One turning vector, and how many ticks it has turned
The counts run from 0 to 544.
[  3  18  18  20 -20  18  25  23  45 -26  15 -16  11  22 -27   5  30 -27
 -23 -32 -42 -45  26  14 -39  31 -18 -36   8  -5  11  31  -5 -10 -14  -7
  15 -46  10  64   0 -17 -10 -17  11  -5  14  45 -22  15   6 -37 -52  17
  -5  82  10 -15 -24]  270
[ 23  17  -7 -34   1  53 -37  29   2 -68  12 -29  -5 -14  15  24 -14  24
  23 -14  57 -35  33  13  24  20  20  -7  36  36 -13  14  18 -16   0  -2
 -48  33  55 -15  45 -30  27  22   0  20 -14  17  13 -35 -17   6  -8  40
 -38   5 -31  40  39]  101
[  2  42  24   4  -8  40 -30  42   9 -50  27 -23 -24  57  -8  27  25 -10
 -28   7   4 -61 -21   8  27 -19 -21 -30   9  -3 -23 -28  64  11 -67  32
   6  35  20 -16  18  12 -10 -22 -21  -5   5 -16  14  20  12  34   0  10
   2 -26  11  34  20]  69
[  3   7   7 -16   7 -24 -19  21  -1  -1 -16 -24  -1 -53  42   6  28 -27
   8 -19   6 -35  31   9  -8 -11  58 -41  40  20  25  37   6 -25  41   9
 -15  79  27  27  13   4  12  10 -17  32 -49 -29 -10  -9 -20  21  14  29
 -26  25  29  31  29]  216
[ 11 -36  20  -6   6 -35 -14  32  30 -36 -24 -92 -10   4  -8   1  25  -3
  42  27 -34 -18  -2  -1  60 -35 -17 -25   7  18  23  27  38 -24  31  26
  17 -41  72  12   3  11  14  -4  14  34   4  41  -8  21  13  -1   6 -11
   1  44 -10 -22 -30]  234
[  5  68  42  -7 -43  29   3  38 -34 -14   4  12  -7  27 -33  52  18 -23
 -15 -39   1 -27  19   6 -14 -22 -36  -9  33  12 -22  22  12  33 -34  31
  23  -9  43  -4  -5 -45 -36  -1   9 -45 -11   4   6  16  19  11 -44  14
 -34   4  36  -9  -1]  264
[-26  -7  21 -15   1 -21  14 -28 -69  25 -45  -4   8   7  16 -25 -27 -30
  31 -44 -37 -29  24  16  30 -26  12 -25  37  30  -1   7 -15 -41  19  20
  19 -22  33   4  17 -69 -26  -9 -16 -38 -60 -11 -26  22  -3   5 -35   6
 -17  43  26 -11  52]  435
[ -3  29  44 -20 -16  63 -14 -21 -30 -27 -22 -32  10  20 -31  -6  -9  52
   8  -3  -8  -7 -33  64  19 -11  13 -11  31  55   6   3  37   9  34 -10
  -8  -6  14  12  39  -6 -40  21 -61 -40 -27  43  16   4 -12 -17  -8  10
  -6  19  -4  22  45]  471
[  2   5  47 -16 -23  27 -13  39  -9  -5 -14 -57 -13   6 -41  35  39  25
  41 -14 -10   5   0   9  31 -40   3   8  -4  44 -10  16  39  20  42  20
  47 -35  70   8 -17   3   0   2  18   2   8  15  30   1   4  31  -6  23
 -41  -5  10 -33 -25]  40
[-18 -16  12  22  15 -12 -26  29 -40   4   9 -15 -12  12  14  20  20  -4
   4 -19  -4  10  31  11  12 -67  39  35  12  22  -6  19  50 -15 -15  32
  44  47  -8  15 -19  15 -32 -33  -8 -24  -6 -37  23  26  -3  73 -36  -7
   4 -20  74 -37  11]  224
[-18  -9 -29 -23 -15 -38 -40  31 -38  53 -18  -8  20 -15  -9 -35 -14  19
 -10  -4 -12 -10  30  11 -13  42  33 -50 -34   1 -14  36 -39 -58  -2  18
 -12   8  -2  57 -10   4  11  -3  20 -17 -32  30 -35  16  24  10  51  -2
 -21  16  32 -30  71]  127
[ -1  -8 -18  11 -19  25 -23  39  22   1  17 -30  23 -14 -35  30   4  20
   9  -9   9  25  11  14 -16  36  35  50 -12  23 -19  56 -15 -16  17 -21
  12 -15 -23  37 -23   9  -1 -14  51  -7  40  31  -8   6 -17  18   7  42
 -28  29  28 -71 -20]  116
[ 15  15   0   6 -10 -10   0   7  13 -48  27  23  23  -3  44  11  10 -32
 -44 -55 -13   6   7  13  -3 -11  -2  19  48   4  38  32  27  31 -17  23
 -34   9  -2  27  -6 -19 -31  -8  17  -4  40  15 -10  76  -8   7 -65  27
  -9  32  37 -24 -22]  379
[  3 -32  25 -15  15   1 -20  44  55 -37 -49 -72 -29 -10 -26   4  47   2
  18  23 -11 -12  15   2  55 -10   4   1  -2  44   1  42  19  -8  52   5
  17  -9  45  16  -9  17   7  11  55  40  15  20   5  14   4  30  24  23
 -29  26  20 -26 -42]  421
[  6 -37  -4  -6  22  11 -11  31  15 -48  -9 -72  -5 -64  64  12 -22 -40
  27  35  38  -4  35  17  40   5  23 -17  21  -1  -5 -27  30  21   4   0
 -40  24  65  -7  37   5  20   9  15  33 -12  -4  16 -26 -40  19   2  12
 -17 -32  27  32  37]  405
[  9  18 -19 -23 -10 -22 -38  -6  17  -2 -35  11  18 -51  46  -7 -12 -42
 -36   1   6 -27  45  20 -18   9  51 -70  23  18   9  36  -4 -18  19  12
 -24  69  10  35  14 -17   6  -4   3  25 -19 -18 -33  -1   2  -8   1  26
 -48  30  24  25  36]  403
[ 20   8 -32  -9  -1  -9 -66   8 -43  10  -4 -30  27  29  16 -22 -52  22
  15  -5 -20  39  -8   4  26  -7  27 -34   5  37 -27  13  17 -46 -39  10
  -8  20  -2  27 -29   5 -30 -34  24 -33  31  21 -22  20  23 -21 -32 -17
 -16  27 -11 -29  53]  318
[-12 -41  -9   8  24  -2 -33  42  52 -28 -29 -57  10 -10  11 -17  10  26
 -24  33 -15  48  -1  48  -5  43  17  15  -6  -4  19  43  27  11  52 -24
 -29 -29   2  38   2  64   3  14  18   5  -3  39  -4  23   3  -1  41   7
  25  11  31  -4  -9]  388
[-14 -28  29 -33 -17  21 -39   7   2 -52 -36 -37  19   3 -53  -2  -9  27
  25  -5  16 -20  34  14  24  41   9 -14 -41   1 -32   4 -21 -18   3  -8
  21 -49 -15  63   6 -21  54 -13  45   2  11  18  -6  -6  -2  16   4  24
  -2  21  24 -56 -20]  121
[-14  -6 -14  21  -9 -29  40 -11 -13  48 -21 -42  -6 -10   6 -30 -10 -39
  20 -25 -34 -38  34  25 -19   4  41  -1  37  26  10  33 -33 -44  34  -1
  -1 -26  23  30  18 -35 -20  -9  -2  -7 -51  -4 -39 -16 -10  -6   5  42
   1  46  23 -28  51]  436
[  3 -14 -18  17  -5   0  -6  41  17  19  79 -45 -21   8   3  17  -4  29
   5 -14 -15 -13 -21  13  28 -35  11  71  13  29 -11  32  25   7 -22  15
 -16 -12  43  21 -19  24   9 -14  45 -14  29  -3 -32  30  -9  44  17  54
   4 -14   2 -73   0]  339
[-32   3   8  19 -12  29   5  15 -31  37 -64 -68 -31  16 -34 -22  -9 -19
  -9  28 -23   7  29  27  -6  34   6 -11   0  28 -59   9 -17 -11  17 -11
  33 -42  31   4   7 -20  -5   2  -4 -28 -22   5  11 -45 -16   7   8   7
  -9  -4  32   1  80]  243
[ 23 -42 -27 -13  32 -22 -62  27  37 -33  -1 -49  11  32   5 -42 -17  32
  21  18 -15  -3 -12  -8  55   6  19 -27 -12  13 -10  22   9 -38  -7  26
 -18   1  -2  30 -20  36  13 -29  44  13  33  38 -20  18  27  -5   6   1
   5  33 -30 -38  19]  124
[-16   6  16  -4  -7  33 -21 -27 -11 -31   4  26 -11  32  25 -48 -42  14
  -9 -30  -9 -59 -27  30  51 -26   5   4  45  30  30  12  13  -4 -17   7
 -61  21  -6  -5  47 -17 -26   0  -8 -13 -42 -13 -38  14   3  -6  -2  30
  19  16  23 -14  32]  362
[-17  25   2  34 -23   2  -3 -17 -32   8 -27  -8  33  42  -9  -1  -3  -8
   3 -13 -56  17 -27  48 -38  10   1 -18  14   6 -12  -8  20  -4 -34  -5
   7 -34 -30  38   1  -2 -74   7 -25 -52 -37  35 -22  42   3 -13 -19 -17
  30  56  37  -6  29]  468
[  7   2 -40  28   4 -15 -26  45  42 -12  11 -40  -6  12  42   3 -32 -58
  34   0  17 -24   9  11  12  14  42 -26   9   7 -37   4 -44 -63 -40 -23
 -17  17 -10  18  -6 -13 -15 -33  61   5 -30 -16 -27 -52  -3 -10  -2   8
  -7  34  11   3  27]  518
[ -5  14 -15   4 -14  -3  18 -33  37  -9 -17  19   4   0   8  -5 -15 -38
 -54 -16  -1 -49   5  48 -14  18  26  -9  18  -6  20  23   5 -12  -1  28
 -64  24 -22  26  33 -37 -22  -8   5 -25 -14 -33 -89  -3 -18   3  27  61
  13   6  21  -5  19]  176
[  4  -5  41 -12   4  29 -40  58  -6 -99   1  -4  14  19  -9  28  21   3
  33 -34  44 -18  20   3  32   9   2  22   8   5  10  15  11 -14 -24  -2
   9 -13 -14   3  18 -19  -6 -13   5  -1  -8  27  11  23 -23  34 -61   6
  -8  48  27 -21 -23]  495
[ 17  37   3 -22 -22  66 -32  -6  11 -48 -12 -16  -3  -2 -34  33 -11  22
   6   1  42 -38  -7  41  13  38  18 -34  16  59 -11  16   8  -7  14   5
 -25  23  26   0  54 -30  -3  29 -16   4 -14   9  -1 -40  -9 -16   9  52
 -42  23 -23  39  45]  288
[ 18  25 -29   4  13 -25 -40  42 -29 -25  25   4  18   8  35  32  -2 -15
 -11 -19  32  -7  27  27 -33   1  17 -11  25 -34 -14   2  41 -19 -72  26
 -25  46  22  -3   3   1 -40  -7 -28 -28 -32  -1 -36  15  -9   7 -27   0
  15   0  32  39  54]  484
[-23   0 -23   9 -15 -25   2  15  28 -11  -3 -23 -12  52 -16 -37   6 -29
 -37 -19 -44 -28  18   1   3  35 -16 -19  -9 -16  -6  51 -27  -7 -31  14
  -6 -27  23  52 -18   1  44 -26  64   2  32  22 -38  37  25  -8  11  25
  -3  47  28 -47  -5]  347
[ -1 -22  36  -7  12   7 -41  45  41 -69 -84 -12  18   3  -7 -12   1 -18
 -16  -4  13  22  42  36  12  38  21 -17   7  -3  -7  30  -3 -20  29 -24
   8 -42 -25  16   8 -18   1  -2  39  -5 -11  27  -1   8  12 -27 -14  -3
  -5  27  54  -9 -47]  198
[  3  16 -32  33   9  24  13  43  30   7  47 -64 -29  43  -1  35  24   4
 -30   7 -37  -7 -21   9 -14 -24  -8  23  12   2 -20  13  73  18 -44  35
  -3   1  34   2 -23  27 -34 -33 -12 -33  52  13 -10  13  -8  22 -17  20
  25 -22   7 -15   8]  262
[-11  12  34 -22 -43  12  24  -3  -5 -11 -51 -40  -6  29 -69  22  36 -10
  19   1 -26 -32  23   8  16  16 -28  -9 -17  38 -34   5  -8   1  34  19
  38 -47  52  20 -10 -41  17   1  32   4  10  20  10  13   7  25   9  33
 -32  48  16 -38 -13]  44
[-15  51  19  15 -26  15  -8  32 -18  11  -5   5 -29  59 -16  24  20 -29
 -10 -23  -9 -40  15   9  13 -56 -14   8  29  29 -23  10  40  23 -36  45
  24  35  34 -32 -10 -23 -54  -7 -10 -41  -3 -39 -16  25  23  39 -40  18
 -10   2  48 -17  -2]  451
[-26  26  37  21  -5  23  -6  42  13 -36 -38 -42 -14   6  10  44  14 -71
  20  12  13 -21  19   2  28  -4  25  -8 -17   2 -44 -25  10 -23 -20  -9
  55  31 -15  23  -7  -1 -22 -41  35  -3 -19 -44  31 -16 -26  47 -19  -3
 -17 -12  61   5 -27]  32
[ -5  30 -16  15 -28  -2   0  49   1  48  40 -30 -41  16 -12  35  44  17
 -30 -12 -18 -32  -2  28 -18 -28  -8  25  16   9   4  22  60   5 -16  36
 -10  42  48  23 -23  37 -25   0 -41 -40 -10   2  -4  26  12  48  23  30
  15 -16  15   8  35]  261
[ -6   6 -17  10  -2  32 -32  78   1 -56  21  -6   9  -5   9  25 -18 -11
   4 -10  51  13  65  -5  -9  38  35  17  -2 -22 -63   7  -6 -14 -72 -27
   2   8 -16   9   2  -8  12 -28  32 -14   7  -6  27 -12  -8  49 -33  -4
   4 -27  57 -11   4]  109
[  3  -4  40  -4   7  38 -41  30  44 -97 -50   5  20  28   9 -25 -11 -24
 -42  -4  -2  11  29  24  37  20  -3 -10   3 -11  -4  13   7  12   7 -16
  -6 -30 -36  19  26 -23  -9  -3  40   7  10  22  18  25   4  -7 -47  -6
 -13  32  58  -2 -44]  385
